(in the rows, 128 means zero)
Where one turn sends some rows of the set: a few examples, then the rows asked:
dume: [158 131 111 125 117 127 121 140 105 126 160 125 133 151 145 133  89 102
 153 148]
gebot: [138 140 113 116 152 114 110 148 131 152 163 134 169 144 131 142  99 176
 107 136]
Visez: [162 132 111 131 117 127 121 138 107 127 159 121 131 153 137 135  92 101
 150 149]
Fedo: [161 129 113 131 118 127 119 140 107 127 160 126 133 147 143 133  88 103
 153 148]
nid: [113 118 150 110 144 115  90 134 132 136 128 155 160 124 112 125  91 144
 122 134]
vobel: [117 131 122 118 156 113  88 156 125 159 143 117 163 140 118 144 114 155
 103 133]
Faso: [161 131 108 132 119 127 122 137 106 128 160 124 134 151 142 133  90 103
 151 150]
kopu: [134 156 125 131 152 125 112 145 125 158 128 123 178 140 117 108 139 155
 128 163]
sol: [161 129 108 130 120 125 120 139 107 127 161 125 133 150 145 134  88 103
 151 151]
giva: [161 131 107 124 121 124 124 143 107 130 159 121 131 147 144 134  89 104
 153 150]
piv: [147 155 110 108 146 101  96 153 132 124 146 124 161 140 119 127 113 171
 107 144]
Kiz: [113 116 154 103 130 129  84 137 127 139 146 139 140 118 131 111 110 156
 123 142]
minin: [143 164 123 126 131 123 119 147 118 153 121 129 178 152 104 125 131 155
 112 150]
voz: [124 146 156 110 132 149 120 112 112 149 129 139 169 133 119 114 112 143
 147 122]
zeruv: [108 139 152 114 142 137  97 130 111 158 119 119 164 134 109 123 124 133
 133 122]
linup: [162 126 113 129 117 126 117 140 110 125 159 124 131 147 140 135  90 101
 152 147]
Nez: [161 129 114 130 116 129 119 137 108 126 157 123 131 148 138 133  92  98
 154 148]
vif: [112 145 157 111 128 143 105 117 110 146 127 128 145 137 116  99 124 144
 128 149]
Suv: [121 131 123 121 153 102  96 145 132 141 138 145 164 144 110 138  92 157
 101 148]
digo: [133 147 153 115 120 138 111 136 118 145 107 142 175 130 107 113 130 140
 136 134]
faro: [129 121 142 118 148 124  90 153 138 149 134 141 172 112 131 110 128 154
 141 146]
borad: [162 129 109 131 118 126 118 141 108 127 161 123 131 151 139 137  89 103
 148 148]
ziba: [139 131 136  96 137 112  82 148 134 115 141 139 156 114 127 118 109 161
 130 128]
tedag: [145 135 118 117 134 109 100 168 135 147 139 141 173 134 119 138 116 167
 104 144]
laro: [112 143 152 117 141 127 106 116 117 141 112 146 165 140  99 116 104 134
 128 139]
noler: [128 117 145 102 139 129  98 138 132 144 153 149 166 115 136 128  95 160
 136 117]
Gemu: [158 130 109 126 119 127 121 141 106 126 161 126 132 151 144 134  87 102
 155 148]
Goza: [158 131 109 126 119 126 121 141 106 127 160 125 134 152 144 134  88 103
 154 150]
muve: [143 177 123 112 137 120 113 130 116 127 125 116 166 150 105 111 129 155
 123 146]
relen: [161 131 111 130 117 129 122 137 107 127 159 125 133 150 141 132  90 101
 153 149]
gafod: [129 142 147 122 145 135 106 138 125 152 119 134 174 123 119  99 138 144
 148 151]
doko: [135 120 147 106 123 124  90 156 134 141 126 154 169 113 122 126 116 153
 131 128]
kud: [160 131 109 122 119 126 123 141 106 128 157 122 132 146 144 131  90 101
 157 148]
mer: [132 155 150  98 128 131  99 124 119 120 120 132 161 124 112 103 122 144
 144 130]
katez: [120 160 128 122 138 125 111 129 112 153 141 116 147 158 114 112 125 159
 102 163]
Fadip: [120 157 127 127 150 113 113 127 118 146 122 135 168 159  95 128 105 145
 105 153]
tativ: [122 131 125 115 142 112  91 149 128 148 159 128 143 140 129 125 110 172
  97 158]
dun: [110 117 146 108 147 125  80 148 125 153 135 128 160 123 121 134 112 145
 125 120]
Taz: [134 170 123 124 144 132 133 123 112 157 138 123 175 158 113 126 116 158
 119 140]
rilad: [158 132 108 127 119 127 123 140 105 127 160 124 134 153 143 134  89 102
 154 150]
Sape: [159 129 109 124 120 123 122 143 107 128 161 123 132 145 145 134  90 103
 155 149]
Sonu: [161 134 108 125 119 125 126 141 105 130 158 120 132 149 141 132  91 101
 154 149]
Biper: [114 154 128 123 151 126 104 137 111 164 127 109 167 155 106 133 126 144
 111 136]
kof: [138 135 119 126 156 113  98 161 138 154 142 131 174 128 128 118 128 164
 121 159]

rilad turns into dume
Biper turns into zeruv
kud turns into Sape
Where do these go?
Faso turns into relen
kopu turns into gafod
digo turns into doko
nid turns into Suv
piv turns into muve
gebot turns into Taz
linup turns into borad
Kiz turns into tativ

Where one turn sends some rows of the set: a few examples, then the rows asked:
nemat: [114 128 126 171 162 119 160 141 139 137 116 136 112  86 121 158  90 135]
mar: [ 84 115 120 168 151 161 146 117 129 117 119 148 144 131 105 116 109 114]
fere: [132 140 145 167 145 118 155 119 116 140 128 149 154  87 142 153 121 141]
Pined: [100 115 154 162 168 154 158 136 132 125 130 109 143 113 105 165  71 151]
fiv: [ 75 100 128 166 139 143 135 124 129 127 130 139 166 121 122 121 118 124]
dak: [125 130 137 136 156 147 144 102 136 119 136 132 101  94 123 158 104 143]
rimiz: [104 147 128 136 122 139 180 107 145 123 140 130 149 130 141 145 111 159]
Goz: [138 151 134 161 127 112 166 130 115 124 143 140 157 110 119 147 123 158]
Guga: [102 112 157 135 119 144 140 123 116 119 127 112 144 131  92 127 117 131]
sizos: [ 86 107 111 163 136 148 145 128 124 120 123 134 150 140 111 116 103 119]
Kenas: [135 165 147 166 132 124 165 106 131 112 143 145 139  95 109 134 109 146]
luva: [113 122 130 173 142 126 153 135 144 140 114 127 113  95 142 160  97 155]
mol: [132 157 144 173 157 122 158 119 125 124 126 151 141  80 118 138 100 125]
Fubi: [ 91 115 171 160 154 119 174 108 151 126 133 133 155 117 106 152 132 127]
nuzo: [102 116 155 137 127 141 142 128 118 114 129 113 142 129  80 122 110 124]
gemeb: [ 75 107 134 165 148 153 139 104 133 122 125 148 151 115 114 119 116 114]
vefi: [102 108 159 131 127 142 144 115 111 125 128 120 144 125  89 133 123 126]
kera: [ 75 101 129 157 141 145 143 102 128 127 129 142 153 116 116 121 110 110]
Dusi: [125 120 119 141 151 116 138 154 128 118 148 113 132 104 121 154  95 154]
bibad: [142 163 131 167 126 129 169 121 122 114 136 141 138 117 111 137 114 155]
nakog: [ 78  95 120 159 133 140 139 122 124 128 130 134 161 128 122 123 112 122]
beral: [ 83 107 114 168 144 148 142 137 123 120 123 139 157 138 112 118 112 124]
gume: [113 129 126 177 149 120 154 147 147 132 116 124 113  93 130 153  85 146]
Let: [138 146 135 175 128 127 153 136 121 129 122 135 149 111 147 143 113 160]
dumu: [ 82 112 120 161 144 154 147 110 127 119 122 143 141 128 106 115 100 107]
Ragar: [ 98 110 156 165 138 118 172 135 144 124 130 120 160 144 116 151 133 147]
pigo: [102 115 156 132 136 140 146 120 113 120 129 121 143 123  79 128 116 116]
mokol: [100 113 156 161 161 159 156 129 132 129 127 108 141 115 115 168  79 159]
tiz: [105 142 123 126 147 127 190 108 129 133 144 148 154 117 126 156 119 137]
levaf: [114 121 130 167 156 126 159 129 135 145 114 138 113  87 134 168 102 142]
nufa: [139 163 132 181 141 131 155 137 130 115 120 136 135 106 124 128  91 143]
Befog: [101 110 155 156 168 160 161 124 125 135 128 115 142 113 112 175  84 153]
Remav: [135 132 113 137 164 138 153 137 121 117 135 130 108 114 108 157  97 141]
foz: [107 130 146 171 144 131 178 139 150 108 120 121 140 155  97 137 115 140]
Farak: [100 159 127 145 130 128 174 121 157 108 147 124 152 119 123 128  86 147]
zor: [113 118 143 142 144 125 129 120 144 120 150 116 127  85 136 155 102 155]
Teres: [101 114 153 158 175 154 162 130 125 131 129 116 143 110 103 171  79 146]
pavo: [130 152 148 162 132 108 161 114 124 122 151 143 157  87 115 142 119 147]
Guba: [100 154 124 135 154 115 184 123 142 117 151 140 158 106 108 139  94 126]
Pamak: [101 134 162 166 159 131 180 113 157 110 124 134 135 129  87 138 112 119]

dak turns into Remav
rimiz turns into tiz
Where do these go?
bibad turns into Goz
fiv turns into gemeb
Let turns into fere
nuzo turns into Guga
kera turns into dumu
Befog turns into Teres
Pamak turns into foz
levaf turns into nemat

